The rows of D fall into 3 groups, and each row is roughly a mix of its group's hidden directions.
D, 116 rows:
[[-15  20   9   1  -6 -18   8  -7   1   1  25  14]
 [-28  10   7   8   6   8 -20 -13 -17  -2  -8  -4]
 [-19   1  11 -11 -22  -5  -9 -12 -15  -5 -17 -12]
 [  9 -19 -13   0  31   6   1   8   8  16   7   3]
 [ 18  15  21  10  -3 -13 -13 -20   9  -7  -6  -3]
 [ 19  10   5  -5  -8   0   6  -7 -24   5 -26  -6]
 [  8  23 -11 -15  15 -16  -1  11  17  -1  -5 -13]
 [-19 -12   9  15  10 -12  -3   0 -12  24   1  15]
 [  5  28  16   2  -7  -3 -20 -15   3  -7 -10 -10]
 [  4  -2  -1 -14 -33 -13   2   3  -5  12 -16 -10]
 [  3   6 -10  16  13  27  -6   2  23  -8   7   2]
 [ 21   7  -6  12  -5  23 -19 -13   3  -9  -4 -14]
 [ 26  -8  -3  -2  12  20   9  -2 -13 -11  15  11]
 [  6  15  -4   4  -9 -17 -26 -18  13 -11  -1   8]
 [-17   2   5  21  23  -3  -7 -16 -13   7   8  12]
 [ -7 -30 -12 -14  -3  23   7   6   7  -1  -1  -7]
 [ 12  -5 -16  -6   1  18   1  -4 -19   5 -23 -16]
 [ -7  -7  -8  -3 -12  -7 -26  11 -26 -11   5   7]
 [ 13 -10  22 -14  12 -17   3   0 -15  10 -17   3]
 [ 13  14  -1  14   1  -9  -1 -11  26   1  20  12]
 [-19   3  18 -22   6  11  -8  -1  -8   9  20   6]
 [ -1   1 -21 -26  10 -14   0  15 -10  10 -11   3]
 [ 11  15  -3 -14  -5 -24   7  20  -8 -10  15   2]
 [ -3   2  -5 -14   4 -18   3   4  27  22  -3 -14]
 [-22  -7  -4   0   0  13 -18  -4   3  22 -21  -3]
 [  3   6 -10  13   2  -5  -4   2  -8  32  22  -5]
 [-21  18  -2  10 -18  -8   3   4 -26   4  -2  -6]
 [-18  -2   1 -10 -14  15  -8  17   4  -5 -23  16]
 [ -4 -16  20  16 -25  -7  12   3   2 -15   0   2]
 [ -8   0 -29 -12  -4  -3   9  10   5 -10  16  20]
 [  7  -9  -6  13 -10   1 -29 -13  13 -20   4   2]
 [  6   0  -6  -5 -21 -15   1  -4  -6  18  21 -20]
 [  7  23 -22  10   1 -16   4  -8 -23   2   4  -2]
 [-25 -16   9   8 -20  -2 -15  -4 -13  -9  -6   6]
 [ -9  -8   1 -16   5  18   1  19 -22 -15  12   7]
 [ -9  -1 -15  23 -19  -3   0 -13   9 -21   7  -4]
 [  7 -26  -4 -11 -16  18  -8   6  -4   9 -15  12]
 [ -1   8   6 -17  -8 -17  14  -4  21   5 -14 -19]
 [  3   3  -9 -18   3   1 -14   5  16 -32   3 -10]
 [  1 -12   4 -12  19  22  -1 -16  11 -17  11  -6]
 [-10  16 -18  -7   2 -30   2  10  -7  10  -5  10]
 [ 15   6   1  15 -18  13  19 -16  -5 -14   9 -10]
 [-28  -7  -6  -1  20 -22   3  -7   5  -5  11  -4]
 [ -3  16  11 -12  18  13 -15 -18  -9  10   0  16]
 [-16   5   4 -14  -5  20  -8  -9  -7 -18  17 -17]
 [ -3  24   6 -11  -6  -7  17 -11  -9  -6  20  15]
 [ -9  25  11  12  -6 -21 -13   5 -15   8   7  -6]
 [ 23  -3   9   3  -8  22   3  10 -13   9 -21  -7]
 [  1  23 -17 -19  -8  -1 -12   1   2  11 -18  13]
 [ -1   9  -7 -25  17   4 -12   1  20  -9 -12 -14]
 [-20  -7   4 -20   3 -22 -11  -5  -1  18  -4 -14]
 [-28  -1  13 -10  13  -8  -9 -11   8 -17 -11  -7]
 [ -4  26  -9 -21  -5   7 -15  -5  -4   7  16  11]
 [ -6 -14  -5  15  10   0  -9   3 -11  27  18  12]
 [-19   4   0  18  -4   9  28   5   0  -2   5 -18]
 [ -4   2  -9 -10 -17 -13 -16   0   5 -18  17 -22]
 [ 19   6   4   4 -11  19  26  -6  10   9 -13  -2]
 [  6  17   7  27 -13   1  15 -12   4  -7  -7 -16]
 [-17  -8  18  14  12  -4 -21   3   0  15 -16  -3]
 [ 14  26   2  19 -10  13  18  -3  -8   5  -7   0]
 [ 15 -26  -3   5   9  17  -4 -11   4 -13  20  -5]
 [ 15   0   3  17 -17  19  16  -4   0 -23   7   5]
 [  3  13   6   3  -3   1 -36   1   8   0 -21  -3]
 [ -2 -26  -6  -8  -3  16  22   6   6 -17  10   3]
 [ -9  -9   5 -19  17  13   6   7 -20  -4 -16  16]
 [ 14  19 -23  -3  -8  12  -7 -15 -14   8  -5 -11]
 [  2   2  -4  -7 -25  22 -14   2  -6  -8 -24  -1]
 [  9 -16 -17   8   4 -24   3  15  13   3 -15 -10]
 [-16  -3  -4 -11   8 -26 -12  -1  13   0  12  19]
 [ 22 -10 -11   6  -3  20  -4   1 -16   3 -23  -9]
 [-20  15  13   1  13 -18   0  -1 -11   4 -23   7]
 [  8 -19   2  -9  -3  -8 -30   7   7  -3  -4  20]
 [ 21  16 -14   6 -18   3   9  10  21   1   5 -11]
 [ -5  -6  -1 -14  18   0  14  -3 -23   8 -24   4]
 [-17  -5 -11  15  -7 -12  24  -8   7 -12  19   1]
 [ 10  18 -18  14  -6 -13  -4 -12 -14  13   0 -19]
 [ 16  -6  14  -1 -21  16  -3   5  14  -6 -12 -20]
 [  7  -2 -11  -2 -31   3 -17  10 -14 -16  -1   0]
 [  8  13  -8 -28   9   6 -15  -9  11  15  -4  10]
 [ -9 -24  11 -18   9   4  -7  -9  -8 -25   3   5]
 [ 16 -14   4  11   0  12   2 -12  31  -7  -8   2]
 [ -7  -8 -27  19   3   1  15 -17   0   2 -13   7]
 [-24  12  11  -4   9  11 -21  10   7   0  -4 -18]
 [ -5 -19   3  15 -19  -1   4  13   0   1 -11 -27]
 [ -7   1   2  -5 -34   1   4  21  -3   1  -4  18]
 [  9 -17  14  22  -6  -7  11   1   7  -2 -16 -20]
 [-23 -25   3 -13   7   0 -24  -3  -3  -5  -2   4]
 [ 22  -7  -6 -34  12   8   2   0   3  -2  -5  -6]
 [-24   3  12  -4  13  -8  -6  11  -7  -4  16  23]
 [ 25  13  18   2 -23  13   4  -3  -8  -2  -9  -2]
 [-17 -16  10  -2  11 -14  19  21   3  14   1   8]
 [ 17  18 -14 -26   6  -6  -7  11   2   6 -11 -12]
 [ -6  20  12 -16   6 -11 -11   1 -23  16   6  -6]
 [ 20  14   0  12 -28  14   8   8   6   4  -2   9]
 [ -8  29  -9 -12 -14 -12  12  -8 -13  10  -6   6]
 [ 23   4 -13 -16  -9   5  10 -17 -15  -4  14  11]
 [-19   5  10   6 -25   8 -16   5   4   7  15 -14]
 [-14 -28  11  -5  18  13  -1 -16   5  -2   8   5]
 [-25  -8  -3  -5  22   1  -7   6  -9   3 -14 -20]
 [ -4  -4 -21  22   5  12  -4   4  24  -1  16   0]
 [ -2  20  -4  12  -3  20  -2   5  14   7 -28   3]
 [ 13   3  12  -5  -2   5 -35  -4  -1  -6 -17  -5]
 [ 29   1   1  21 -11  18   8  -3  -2   3 -13  -7]
 [ 17   2  21  19  -6   5  21   8   1  10 -14  -6]
 [ 13  -2  -2  19  14  -9  15  10  -4  17  16  18]
 [ 20 -12  -9   9 -22  22  -2  14   0   1  -7  10]
 [ 14   1 -15  -3 -19  11   7 -13  26   1 -11  -3]
 [  8  -8   1   0  -3  19 -22   0  31  -4  -3   6]
 [-19 -14  17  23  -6   7  10 -12   8  -4  14   1]
 [  7  -3  12  11  12  -1  37   1  -2  11   4  -8]
 [-19   5  16   3 -25  16  -3   5   3 -11  17   3]
 [ -1 -19  12  27  -2  13   0  -2  -8  -5 -11 -19]
 [ 11 -10  21 -12   5   6 -16  25   6 -10 -10  -1]
 [-16   3  -2   2  21   4 -22  -4  -4 -24  15   0]
 [ 25  29 -16   4  -2   9   3   7  -3   2   7  -9]
 [-27  10  10   0  -4 -17  -4  20  10   9 -12   5]]

One row of each group comes first, with its name. Which group is each row after those in?
[-10 -13   5  22   0 -11   7  14  17  -4  -5  24]
M
[  1  14 -12 -19   8   6 -22  10  11  13  11  15]
T
[ -1 -26  -5   3  22   6   3  -1 -16  10 -12 -16]
B

[-11  29  19  11  -7  -9  -6 -12  -1   3  -2  16]
B
[ 12 -14   6  -8   2  31   9  -6   0  -8 -17  12]
M
[ 24   3  -4  20 -10  23 -14  -2  13  -3  -1  -3]
T
[ -5  -1   5  11   7  -7  12  -6  22 -24  21  -6]
M
[  7 -21   7  12 -21  15 -17   7  10 -15   1   4]
T
[ -9   0   2   2 -17 -15 -13   2 -34  -7   4   3]
M
[ -2 -26  -4   2  14   5  -5  -3  -1  23  22   5]
M
[ -4  -2  13  21   6 -11  14  -4 -26   4  11  16]
M
[ 39  -4  -8   0   2  -1   4   3   9 -14  -3 -10]
B
[ 23  18 -17  -2 -10  20  -2   3  10  -4   5 -15]
M
[ -9   8 -10  -4  22  16 -29   5  -9  -4  -7   6]
M
